[[ 14  -3  -7 -26   0  -1   1 -22]
 [  1  -2  24 -12  -6  -5  -7   5]
 [ 22   1  13 -11   1   1   1 -28]
 [ 10   3   4  18   5   4   3 -10]
 [ -2   5  12  23   2   2   1   6]
 [ 33   0  33 -21  -2  -1  -3 -36]
 [ 40 -12  47 -69 -14 -12 -16 -35]
 [ 26  14 -15  33  18  15  20 -51]]
=>
[[ -2   5  12  23   2   2   1   6]
 [  1  -2  24 -12  -6  -5  -7   5]
 [ 10   3   4  18   5   4   3 -10]
 [ 14  -3  -7 -26   0  -1   1 -22]
 [ 22   1  13 -11   1   1   1 -28]
 [ 26  14 -15  33  18  15  20 -51]
 [ 33   0  33 -21  -2  -1  -3 -36]
 [ 40 -12  47 -69 -14 -12 -16 -35]]

[[-22  50   9]
 [ 14 -52  10]
 [ 68  22  74]
 [ -6 -12  26]
 [  2 -57   7]]
=>
[[-22  50   9]
 [ -6 -12  26]
 [  2 -57   7]
 [ 14 -52  10]
 [ 68  22  74]]

[[-42 -61 -38  50  38 -59 -26  28  11  -4]
 [ 84  67  31  32  23   9 -20  19 -28  35]
 [  5  10 -17   8   6 -19 -20  12  35 -28]]
=>
[[-42 -61 -38  50  38 -59 -26  28  11  -4]
 [  5  10 -17   8   6 -19 -20  12  35 -28]
 [ 84  67  31  32  23   9 -20  19 -28  35]]

[[-44 -53  -3 -52 -65  71 -17 -40  -8 -39 -69  63]
 [-47 -52 -73 -34  45 -21 -31  54   7 -11 -54 -17]
 [  2  48 -51  19 -24  45 -54  -9  32  -4 -39 -25]
 [ 46  16 -74 -54  -2  42  11 -38 -51  -9  47 -26]
 [-24 -49  64 -62  67  47   4  31 -36  50 -30 -62]]
=>
[[-47 -52 -73 -34  45 -21 -31  54   7 -11 -54 -17]
 [-44 -53  -3 -52 -65  71 -17 -40  -8 -39 -69  63]
 [-24 -49  64 -62  67  47   4  31 -36  50 -30 -62]
 [  2  48 -51  19 -24  45 -54  -9  32  -4 -39 -25]
 [ 46  16 -74 -54  -2  42  11 -38 -51  -9  47 -26]]

[[-48  34 -46   4  27 -35  33  27 -20]
 [ -7  19   3  66  16 -21  30  45  17]
 [  9  -4  16  28  14   3  11   0 -22]
 [-19  14 -16  23 -33  49 -39 -16  46]
 [ 27 -24  28  -6  47 -50  54  47  80]
 [-17   9 -18 -18  26 -31  26   7 -20]]
=>
[[-48  34 -46   4  27 -35  33  27 -20]
 [-19  14 -16  23 -33  49 -39 -16  46]
 [-17   9 -18 -18  26 -31  26   7 -20]
 [ -7  19   3  66  16 -21  30  45  17]
 [  9  -4  16  28  14   3  11   0 -22]
 [ 27 -24  28  -6  47 -50  54  47  80]]

[[-18  -6   6]
 [ 25 -40  40]
 [-53  66 -66]]
=>
[[-53  66 -66]
 [-18  -6   6]
 [ 25 -40  40]]

[[  5   3  56   4  34  37  26 -16 -26 -70  13 -30 -47]
 [-23   1  38 -23  22  52  46   1 -55 -34  27  18  -5]]
=>
[[-23   1  38 -23  22  52  46   1 -55 -34  27  18  -5]
 [  5   3  56   4  34  37  26 -16 -26 -70  13 -30 -47]]

[[-30 -10 -12  11 -22  31 -23   1]
 [  8  12  18  28 -45  10   0 -29]
 [  9  -3 -11 -15  41 -22  11  10]
 [ 46  32  63  -6  -9 -44  21   1]
 [ 15  29  65 -24   8 -43   4  18]]
=>
[[-30 -10 -12  11 -22  31 -23   1]
 [  8  12  18  28 -45  10   0 -29]
 [  9  -3 -11 -15  41 -22  11  10]
 [ 15  29  65 -24   8 -43   4  18]
 [ 46  32  63  -6  -9 -44  21   1]]

[[ -7   6  17 -10   4  -1  13]
 [ 15  -9  -4  12   4   0   0]
 [  5   5 -65  12  23  -5 -11]
 [  9 -13   5  11 -19   5 -17]
 [-15   3  21 -11 -20   4  -7]
 [  0  -1 -10   9  12   0 -23]
 [ -8   8  12 -16  -7  -1  24]
 [  3   4  -6   0  16  -4  12]]
=>
[[-15   3  21 -11 -20   4  -7]
 [ -8   8  12 -16  -7  -1  24]
 [ -7   6  17 -10   4  -1  13]
 [  0  -1 -10   9  12   0 -23]
 [  3   4  -6   0  16  -4  12]
 [  5   5 -65  12  23  -5 -11]
 [  9 -13   5  11 -19   5 -17]
 [ 15  -9  -4  12   4   0   0]]
---
[[-16 -10  16]
 [ -9 -20   0]
 [-13 -12  13]
 [-72  -2 -17]]
=>
[[ -9 -20   0]
 [-13 -12  13]]

[[ 73  26  12  48  23]
 [-31  44   9  22  47]
 [-22  42   9  26  45]
 [ 77  14  11  40  11]]
=>
[[-31  44   9]
 [-22  42   9]]

[[-22 -42  50 -11 -22]
 [-18 -75  32   6 -17]
 [  7 -77  26  -1 -22]
 [-18 -45  40  -8 -16]]
=>
[[-18 -75  32]
 [  7 -77  26]]

[[ 69 -31  34]
 [-16  55 -41]
 [ 11 -51  40]]
=>
[[-16  55 -41]
 [ 11 -51  40]]

[[-20  12  19]
 [-15 -54 -27]
 [ -6 -50  65]]
=>
[[-15 -54 -27]
 [ -6 -50  65]]

[[  0 -73  -1  38]
 [ -2 -64   5  26]
 [  0  83 -23 -64]]
=>
[[ -2 -64   5]
 [  0  83 -23]]
